M: a few groups of rows, each row roughly a mix of its group's hidden directions
M (111 x 10)
[[-12 -20 -27  35  13 -29   1  45 -37   2]
 [ 16 -43  20   8  50  24  25 -12  -1 -23]
 [-14  21  -6  27 -15   8 -19 -10  66 -20]
 [  2 -40  19  -4  47  41  11 -29  -5  -4]
 [ 12  32 -13 -41 -28  15 -16 -50   1  -9]
 [ 15   7  21 -43  21  20 -21 -39  39  -8]
 [ -9 -39   4   1 -23  48  -6 -20  45  -6]
 [-10  -2 -20  73  -4   1   3   0  31   8]
 [-42 -36  -1   4 -36  36   2 -19  13 -25]
 [ 25   6  20  -5  -6   6  15  42  61   3]
 [  5  -9   0 -30 -31   6 -33  24  46  33]
 [ 18 -23  27  -2   5  40   4 -20  56  11]
 [-33  26  -7 -11  13  39 -31  43   5 -22]
 [-23 -17  24   2  24   3  -1  52 -47  -3]
 [ 19  25  18  -4   4  34   4 -38  53 -14]
 [-18  15   0 -11  28 -29 -21 -47 -37  25]
 [-19  -3  10  43  30 -21  17  41 -36  -4]
 [ 16  14  38  13  14 -23 -46 -11  25 -35]
 [  1 -16  24  17 -11  -4  15 -18  41  59]
 [-24  -2 -52 -16 -40 -27  12 -18 -15  18]
 [-14  -1 -25 -65 -33   4 -16  -8 -18  11]
 [ 19 -21  20   8  12 -23  52 -23 -38  17]
 [ 16  23  33 -35  -8  20   7 -46  33  -7]
 [-10   7  39  18  -5  10 -62   0  29  12]
 [-10  59   7 -26   1 -21 -29 -35  12  -4]
 [ 34  35  14 -19  54 -13  -4  21 -21   8]
 [  2  -7  -8  15 -23  -3  29  64  23  23]
 [  2  21  24  52  21   9  -1   1  46 -22]
 [  4 -26 -18 -28  -2 -12   4  17 -64  25]
 [-31  -8 -45 -14 -50 -27 -13  -8   4  14]
 [-24   7 -19   1  11 -47 -16 -20 -49  24]
 [-26  13  12 -15  30 -30   1  59 -23  -2]
 [ -4 -12 -23  37 -27 -15  31  48 -25   2]
 [ 13  36  -8 -47 -34   3 -15  -9  41   2]
 [ 31  40  -7  -3  32 -42 -11  17 -25  23]
 [  7 -23 -14  65  16 -19  18  18 -21  15]
 [-46 -25  -5  37 -28  -5 -16 -13  39   9]
 [-11  42 -26  -5  -8 -37  31  -6 -31  31]
 [  5  28  28  38  17  20  -4 -10  53 -19]
 [  6 -21 -22 -12 -51 -12 -52  -2 -11  15]
 [-37  19 -25  26 -14 -34  11  35 -30  17]
 [ 41  20  46  -2  36  -3  25 -23   6 -15]
 [-13   4  41   7  39   4 -49 -24  19 -13]
 [ 21 -26  10   3 -16  61  -6 -37  -8 -15]
 [-35 -23 -28  19 -50  -1 -22 -12  16 -25]
 [-47   8 -13  31 -22 -42 -15  -9 -18  25]
 [  5  16  13 -51  25  21 -11 -40  33   2]
 [ 10  11 -28  -6 -33  24  -8 -46  41  18]
 [ 16 -28  34  -6  18   9 -50 -12  33 -25]
 [  5  50 -17 -32   8 -48  24 -14   0  -7]
 [-18 -36 -12   7 -39  32 -12 -16  38 -27]
 [-50  -3 -26  25 -33 -16 -25 -14 -14 -26]
 [-38 -10 -25  14 -15  -8 -28  21   8 -54]
 [-57 -27   5  12 -29  22  24 -15 -16 -21]
 [ 13  28   5 -53   0  18  -3 -20  49  -8]
 [  1  24  -6   7 -19  22 -19 -30  64  -8]
 [ -1 -19   3  70  24 -13  22  20  -6   1]
 [ -8 -14  37 -10  16   3  48  23   1  46]
 [ -2  33  33 -18  11   3 -42 -16  47 -10]
 [-13  15 -16  13 -31  10 -19 -26  63  -7]
 [-25 -24   0  24 -19   2 -28 -11  55  29]
 [ 26 -26   7  -3  -4  40  -8 -17  57  17]
 [-53 -29  -7  29 -43  -2   9 -10  13 -13]
 [ 37 -42  34  17  42  -4   1 -22  -9   5]
 [ 16  37 -11 -18  -8  15  23 -54 -19 -27]
 [-53 -21   3  36 -31 -20  -3  -4  29  14]
 [  0   7  16 -75 -22   3 -16 -15  -7  -1]
 [-10 -11 -24 -55 -23  -9  -2   0 -46  20]
 [ -3 -36   6  13 -28  32   3 -24  55   3]
 [-14 -13 -30   2 -49   8   2  33 -10  44]
 [-33  -3 -30  40 -31 -10  -5  -7  46  -6]
 [ 19  46 -21 -10 -25 -28  15 -34 -29 -16]
 [-10  20   9 -13  31  41 -29  45  -1 -25]
 [-10  47  -7  21 -17 -25  21   5 -24  47]
 [-17 -41 -10   0 -49   8  -7   9  47   2]
 [-28  -5 -30  52 -23 -37  14  -4  19   2]
 [ 29 -23  10  20  -3 -48  35 -29 -19  19]
 [ 38   2  14   2  14  28  31 -42  -3  39]
 [-49  -8 -20  30 -31 -40 -17  15   7   5]
 [ -4  28  10  13  21 -50  27  19 -33  27]
 [-11 -15 -34  54 -17 -43  12  -2   1  14]
 [-11   7  45  22  21  -1 -57 -10  21  -9]
 [  5 -46 -28  16 -12 -31   0  12 -49   7]
 [ 20  20   8 -13  35 -24  15 -27   4 -56]
 [-41 -22  19   8 -14  14  38   8  -3 -49]
 [-18  26  -4   5  10 -33  23  15 -59 -22]
 [  0  34  18   3  37 -40  21  22 -38  13]
 [ 28  28   5  19  43  47 -20  19  11  -8]
 [  4  40 -26 -49  -6 -17  25 -23   1  27]
 [ 18  29  31 -12  41 -21  34  21 -31   0]
 [  6 -11  -1  58  34 -11  10  35 -27   5]
 [-22 -24 -32  -6 -36 -44  11  -4 -31  22]
 [-35 -19   5  27 -16  -7 -31  -9  50  27]
 [-13  -8 -24  -2 -48  22   6  39   9  42]
 [ -8 -10   6 -12  27   5  39  17 -63   7]
 [ 45  33   1 -29  43  -4 -17  17 -23  -6]
 [ 14 -22  33 -11  27  -9 -55 -20  26 -14]
 [-41 -36  11  16 -40  18  12 -23  28  13]
 [ 32  15  32  27  46 -15  35  -4 -14 -11]
 [ 16 -33 -11  51  11 -28  14  15 -32  23]
 [  5  19  31 -29  28   2 -31 -21  47 -18]
 [ -3  -6 -20  31 -29   8 -20 -58  15  24]
 [ 13  42  -8  -2  25 -38  -3   5 -53   4]
 [ 17  20  -8 -31  21  11 -12  17 -37 -53]
 [-42 -31  11  26 -38  -1  13 -16  30  24]
 [ 56  18  -4  -6  12 -13  -8 -11  13  52]
 [-22  -3 -14  43 -21   1 -20   4  58 -14]
 [ 43  -2 -22  -8   0  24 -38 -24  29  34]
 [  2  18  35  43  28  14   4   4  42 -27]
 [ 34  22  38   0  19  23  12 -37  37 -12]
 [-10 -34  -6  19 -37 -11 -50  33  -3  15]]
one row of each group, then the others: which group is each in?
[ 17 -22 -12   4 -16  32 -34 -22  55  -7] => K
[-28 -18 -34 -10 -52 -31   0 -19  -4  24] => A
[ 23 -47  24   4  18  49  10   4  25  -7] => R

[ 63   7   1 -13 -20 -40   0 -26  -5  -6] => R
[ 18  22 -18 -46 -12 -12  35  17  36  22] => R
[ 15   3  33 -26  21   7 -42 -31  39 -11] => R
[ -1  -8  25 -33  23  21 -18   6  57  26] => R
[ 19   3  42  18  19  -3 -41 -24  16 -40] => R
[ 55  23  -7 -21  25   1 -19 -10  -6  42] => K
[-33 -18   2  36 -29 -21   7 -14  26  45] => K
[ -6  11 -14  -3  27  20  52 -35 -36 -13] => R
[ 20  17  26 -56  21  27 -27  14  -4 -19] => A
[-19 -28 -26   9 -42   6 -28   5  38 -31] => K
[-19  11  -1   4  37  15  -8  56 -37 -14] => A
